Look-ups in named tables: a row name and a column name give one cell, copied from the table.

Table vanu
       lipi   ziv  saponi  fepa  vanen  gevavok  ruk   sop
lop     6.0   0.7     0.4   4.0   -2.0      2.0  0.6  -2.7
novuv  -0.5   4.9    -0.7   3.0   -1.5      2.3  5.2  -4.1
ragam  -5.7  -2.3     0.0   3.0    2.3     -0.6  6.5   6.3

lipi of ragam is -5.7
saponi of ragam is 0.0
fepa of novuv is 3.0
vanen of ragam is 2.3
ziv of ragam is -2.3
vanen of novuv is -1.5
ziv of lop is 0.7

lanu =
fields: tenopuf, foziki, negis, ravanin, mig, fer, relib
natonag: [15, 64, 55, 61, 48, 44, 54]
sovob: [78, 73, 55, 42, 73, 32, 63]
busi: [51, 55, 95, 46, 51, 84, 71]

busi, mig => 51
busi, negis => 95
busi, ravanin => 46
busi, tenopuf => 51
sovob, foziki => 73
natonag, tenopuf => 15
busi, foziki => 55
sovob, negis => 55
busi, relib => 71
sovob, mig => 73
sovob, ravanin => 42
sovob, relib => 63

nasiz:
fields: zed, zitadet, vut, gib, zas
ven: [8.615, 4.315, 5.662, 4.115, 0.989]
nes: [1.027, 4.320, 7.777, 7.821, 8.314]
nez: [3.617, 5.593, 8.669, 3.177, 7.389]
lasenel: [5.489, 5.633, 5.205, 9.238, 5.532]
rop: [1.165, 7.023, 4.465, 2.765, 2.395]
teze: [7.624, 7.424, 0.820, 3.359, 3.320]
fenu: [7.648, 3.122, 6.791, 4.062, 0.995]
godu: [5.929, 7.153, 1.948, 3.490, 2.110]

What is the gib of nez in nasiz? 3.177
What is the zitadet of godu in nasiz? 7.153
What is the gib of nes in nasiz? 7.821
What is the zitadet of nes in nasiz? 4.320
What is the vut of nes in nasiz? 7.777
What is the vut of fenu in nasiz? 6.791
What is the vut of ven in nasiz? 5.662
What is the zed of fenu in nasiz? 7.648
What is the gib of teze in nasiz? 3.359
What is the gib of ven in nasiz? 4.115
What is the zed of teze in nasiz? 7.624
What is the zitadet of rop in nasiz? 7.023
What is the vut of rop in nasiz? 4.465
What is the zitadet of ven in nasiz? 4.315
What is the zed of nes in nasiz? 1.027
What is the gib of fenu in nasiz? 4.062
What is the vut of lasenel in nasiz? 5.205
What is the zitadet of teze in nasiz? 7.424
What is the vut of teze in nasiz? 0.820

Table virika
        nor  dig  zogov
zek      84  234    551
peg     301  438    851
gimil   476  237    291
tabe    487  695    473
nesimo  201  448    448
losum   455  380    491
zigad    32  444    575
bezo     36  478    429
lal     535  279    311

dig of nesimo = 448
zogov of bezo = 429
dig of zigad = 444
dig of peg = 438
zogov of zek = 551
dig of gimil = 237
zogov of lal = 311

nidiv
         zanala  gerog   kav   pap  pivetek
sodu        260    -26  -141   -99      422
taf         436    277   398   438      219
rirar       206    220   119   204      183
vamedos    -335    116   345   512     -303
gopul      -629   -699     2   445      336
gid          79    202   204   348        0
fip         -34    456    72   -55      342
vav         567    330  -308  -122      287
kose        294    404   113    71      219
keb         229    340  -412  -202      374
gadutil     -24    280   354   531     -208
fizo        306    383   193   699      262
pigi        337    185   525   463       65

pap of vav: -122
pivetek of taf: 219
zanala of vamedos: -335
pap of pigi: 463
pivetek of gopul: 336
gerog of pigi: 185
pap of taf: 438
pivetek of fip: 342
Row with the largest zanala: vav

navupo:
columns: gir, seli, bikades, suv, rep, rom, pav, kosig, gonapi
dadekab: [80, -520, -525, -172, -777, 617, -379, -669, -11]
mosi: [80, -680, -699, -335, -645, 741, -274, -927, 333]
zenu: [-308, 9, -39, -149, -372, -404, -514, -5, -644]
kuvasoz: [-288, -194, -413, -422, -480, -103, -462, -640, -45]
fek: [37, -389, -444, -188, -720, 551, -474, -616, -47]
zel: [-256, -596, -577, -447, -248, -89, -102, -636, 121]
komap: [-353, 77, -109, -352, -234, -354, -582, -208, -356]
kesid: [-524, 143, 99, -281, 22, -908, -456, 199, -720]
riv: [-348, -94, -50, -327, 132, -456, -355, 64, -384]
bet: [-333, -334, -460, -486, -330, -196, -310, -646, 40]

What is the kosig of riv in navupo? 64
What is the rep of zenu in navupo? -372
What is the pav of komap in navupo? -582
What is the gonapi of dadekab in navupo? -11
What is the rom of mosi in navupo? 741
What is the pav of dadekab in navupo? -379
What is the suv of dadekab in navupo? -172
Which row has the largest gonapi? mosi

pufe.csv
,pedup,govup,led,sazig,povari,sanu
git,0.3,2.2,5.9,4.5,3.6,5.0
miveve,3.0,4.1,3.8,3.6,4.1,3.2
fev,2.3,4.7,6.0,4.3,3.2,6.3
lesabu,6.2,0.9,5.4,6.5,2.7,3.9
muvefo,3.1,3.2,5.7,6.0,3.5,5.5
febat,0.5,1.4,6.0,4.6,2.7,3.6
tir,4.9,2.0,4.9,4.2,2.2,2.4
vunev,2.4,3.5,5.1,4.5,3.6,4.8
zufeti,5.8,4.1,5.4,4.3,5.2,8.2
mag,5.0,6.5,1.3,3.5,6.3,3.1

sazig of vunev is 4.5
govup of muvefo is 3.2
sazig of zufeti is 4.3
govup of tir is 2.0
pedup of vunev is 2.4
sanu of git is 5.0
pedup of lesabu is 6.2
povari of miveve is 4.1
povari of zufeti is 5.2
povari of vunev is 3.6
pedup of febat is 0.5
led of zufeti is 5.4
govup of git is 2.2
sazig of git is 4.5
pedup of muvefo is 3.1
sanu of fev is 6.3
led of febat is 6.0
povari of muvefo is 3.5

rizife:
	doti	nolili	nuzadis	mupu	zin	lepub
sezas	135	138	160	166	85	142
sen	93	180	222	143	174	165
batul	195	164	147	165	152	171
papad	147	147	111	147	181	137
fegod	157	139	159	168	109	113
savabe	205	185	115	136	112	156
zavimo	96	76	61	110	130	127
fef	190	179	82	187	156	132
kesepul	184	152	69	131	157	174
kadot	133	93	158	127	208	143
mur	111	183	189	132	109	115
pofu	172	155	244	182	164	137
boli	165	163	166	102	122	205

What is the doti of zavimo in rizife? 96
What is the zin of savabe in rizife? 112
What is the lepub of mur in rizife? 115
What is the lepub of pofu in rizife? 137
What is the lepub of zavimo in rizife? 127
What is the nuzadis of savabe in rizife? 115
What is the zin of sezas in rizife? 85
What is the mupu of mur in rizife? 132
What is the mupu of savabe in rizife? 136

